rotation ticks, each row followed by its count of ticks:
The counts run from 0 to 223.
[ 94 179 167 112 155 138 149 136 145  94  94 134 148 148 154 121 147 135
 159  75  98 120 116 122  95 121]  191
[141  67 137 135 127  86 125 145 176 170 161 123 133 143 147 141 124 154
  98 157 158  96 146 121 123 152]  120
[130 154 155 114 141 114 150 142 134 115 106 118 160 164 112 100 126 147
 141  71  85  93 141 112  78 102]  193
[105 147 175 155 146 148 130 127 152 122 114 146  97 128 155 137 105 128
 133 119  82 112  93 173  71 165]  188
[143 110 158 140 135  80 123 162 122  94 120 116 124 154  98  92 128 127
 152  90  99  71 135 147  90 102]  108
[ 96  97 132 129 102 166  97 158 147 135 113 121  91 103 159 147 143 143
 117 153 117 164  88 139 165 176]  93
[ 93 119 133 132 108 200 126 111 138 136 128 130 108 125 156 159 132 148
 130 175  99 160 114 134 126 187]  7
[139  63 115 148 117 105 128 134 122 152 170 126 114 147 116 134 141 137
 139 187 131  99 180 130 122 144]  81
[112 113 167 145 110 170  96 143 151 104 103 130  90 122 147 129 112 155
 117 150  95 124  68 147 117 176]  140
[ 91 140 120  86 103 195 125 118 118 100  95 112 145 124 128 127 155 152
 156 106  80 168 119 103 144 131]  10
[130  80  92 123  89 154 132  85 101 118 163 113 144 137  84 122 129 149
 164 143  98 128 185 112 124 129]  213
[102 118 162 139 165 102 147 104 179 132 156 148 142 148 172 162 140 132
 143 166 160 106 145 134 102 155]  160
[ 94 123 139 127 165  80 141 151 158 162 145 146 132 131 177 159 176 103
 163 135 169 136 157 138 136 136]  75
[132  75  98 137  87 167 129  90 106 134 162 113 128 133  97 134 121 151
 140 167  88 125 170 128 114 151]  214
[106 111 118 108 143  82 142 131 136 127 142 127 160 134 141 130 182 115
 186 122 158 129 189 112 144 101]  77
[111 135 159  98 164  80 147 158 157 112 110 120 165 156 153 116 174 141
 153 115 153 103 149  97 133 106]  115
[ 97 122 129 113 161  80 142 136 149 136 138 138 150 128 162 146 180 105
 176 124 166 134 172 126 141 114]  76
[ 80 151 148 125 117 170 120 154 117 107  92 137  93 112 159 137 159 109
 173 131  84 155 104 157 131 157]  56
[134 104 126 140  86 166 109 145 124 152 124 109 107 123 109 114  98 144
  96  94  56 138 102 138  90 152]  14
[128  81  94 132  79 157 101 126  90 115 144 109 110 111  83 112 125 124
 157 120  69 144 150 144 126 131]  51
[ 98 166 162 113 162 109 142 190 152 150  91 130 128 134 174 128 166 117
 142  79 118 129 114 124 122 123]  66
[ 82 133 137 127 121 176 100  97 150 104 116 131 117 103 158 153 129 125
 146 106 104 184  92 154 135 154]  180
[ 95 151 169 124 174  90 125 134 180 116 112 142 148 125 171 142 140 119
 149  67 144 133 110 141 111 118]  152
[131  61 118 132  76 154  95 155 125 150 132 108  92 122 113 122 121 158
 109 172  99 132 118 131 146 165]  91
[ 84 113  94 110 105 159 114 113 118 117 125 118 136 102 134 141 167 125
 182 111 116 184 151 121 167 130]  48
[105 115 136 155  99 169 103 143 114 136 123 136  74 108 141 141 130 113
 147 156  73 141 104 178 115 172]  54
[128 116 181 153 155  88 135 171 160 141 128 140 106 153 154 127 129 128
 123 144 124  71 115 158  83 153]  111
[119 136 130 124 130 114 125 137 118 122 118 118 141 128 107 108 127 115
 155  35  76 132 136 138  86  96]  21
[ 87 120 114 111 142 139 144  86 147 140 155 142 147 121 168 173 159 121
 166 153 149 160 165 127 138 154]  209
[ 86 117 111 103 131 153 144  72 139 108 147 130 163 128 146 156 162 142
 175 151 138 161 170 104 147 133]  0
[123  58 101 112 105 105 113 103 134 105 156 102 165 124 109 122 143 153
 155 124 148 139 167 100 164 109]  126
[137 124 151 162 140 104 134 144 135 170 149 136 107 139 124 130 108 111
 133  94  83 101 136 173  54 136]  24
[108 134 146 138 122 163 112 145 152 160 114 129  97 114 150 144 112 128
 109  97  80 155  86 164  96 165]  16
[138  77 134 138  77 158  94 116 112  73 123 102 114 134  91  94 112 164
 137 126  81 115 115 128 126 140]  137
[105 143 157 116 170  81 131 124 170 102 118 135 164 132 157 127 139 122
 162  60 141 129 124 130 108  97]  153
[ 88 117 107  99 135 149 140  79 140 118 150 129 162 124 147 161 165 123
 182 144 138 166 180 115 144 133]  210
[143  41 101 141  87 116  99  99 134 116 173 110 128 123 100 128 116 151
 129 150 132 124 153 125 142 137]  128
[144  89 134 113 140  76 139 153 149 131 133 105 167 163 113 103 147 157
 130 106 142  86 167  90 125 105]  117
[ 82 142 136 120 120 172 110  90 138  83 106 129 131  98 147 144 132 129
 160  87 100 181 100 144 131 137]  181
[140 102 109 110 131  99 146 103 141 160 163 113 177 148 107 130 131 144
 133  86 130 120 185 101 106 102]  203
[143 135 148 121 139 108 154 141 139 135 123 114 150 164 102 101 115 153
 121  82  82  85 145 114  63 109]  194
[104 111 101 100 117 158 140  72 117 100 144 121 164 133 118 134 155 142
 182 139 120 154 180 102 140 124]  1
[ 94 108 120 129 139 137 138  87 166 164 169 144 136 125 171 178 148 122
 148 162 151 158 160 139 131 164]  208
[103 150 156 114 172 108 154 133 183 168 135 138 155 145 182 163 147 134
 126 104 143 133 143 117  99 146]  199
[127  83  96 121  86 166 134  79 105 113 153 108 144 138  88 123 128 158
 152 151  91 122 174 116 119 136]  3
[ 83 105 106 119 111 160 114 117 141 152 137 132 111 103 163 170 157 122
 148 152 130 190 137 138 158 162]  46
[109 110 163 157 128 119  92 164 148 122 110 135  75 106 155 130 126 104
 138 112 105 130  84 187 107 153]  102
[129 118 132 138 107 150 108 100 106  78 117 117 131 124  89 104 108 133
 159  66  66 131 122 150  89 109]  184
[132  41 113 153  93 125  96 104 139 123 171 118 114 117 118 137 113 145
 128 172 132 130 139 144 133 157]  129
[ 86 155 142 112 124 166 120 158 106  99  79 127 110 119 143 123 161 110
 177 106  82 148 108 139 133 129]  57
[104  89 139 121 145 102 126 133 186 155 150 132 135 125 178 165 150 141
 118 158 175 145 135 116 154 159]  122
[ 95 117 122 108  99 148  94 151 124  85  91 109 124 105 134 109 159 134
 157  82 103 177 103 118 173 118]  96
[110 107 118 104  90 131  89 147 114  89  99 102 123 105 109 100 141 133
 154  69  97 157 114 123 152 110]  97
[142  67 125 121 112 128 139  91 137 131 164 110 157 162 104 126 118 178
 120 160 124  97 172  91 109 145]  166
[128  80 120 143  88 184 118 101 121 136 154 122 113 130 115 140 109 155
 126 178  85 131 137 137 110 175]  5
[ 95 126 159 117 170 106 153  98 171 117 145 144 157 151 179 160 154 141
 155 156 169 117 150 124 118 145]  161
[140 116 155 125 113 110 110 150 138 100 107 100 137 138 106  86 105 151
 119  53  90 112 101 119  96 106]  146
[137  79 132 158  94 120  77 159 126 121 123 116  78 113 108 111 101 127
 128  91  81 125  97 176 115 133]  100
[138 122 131 137 125 105 126 140 123 136 129 120 134 134  96 105 112 117
 148  49  71 115 142 155  71 101]  22
[100 107  98 100 115 146 143  79 124 110 148 120 167 127 122 140 160 136
 185 134 127 153 190  99 147 121]  211
[139 119 155 146 114 129 120 192 119 154 106 120  95 144 113 106 114 135
 115 113  64  95 109 150  81 144]  62
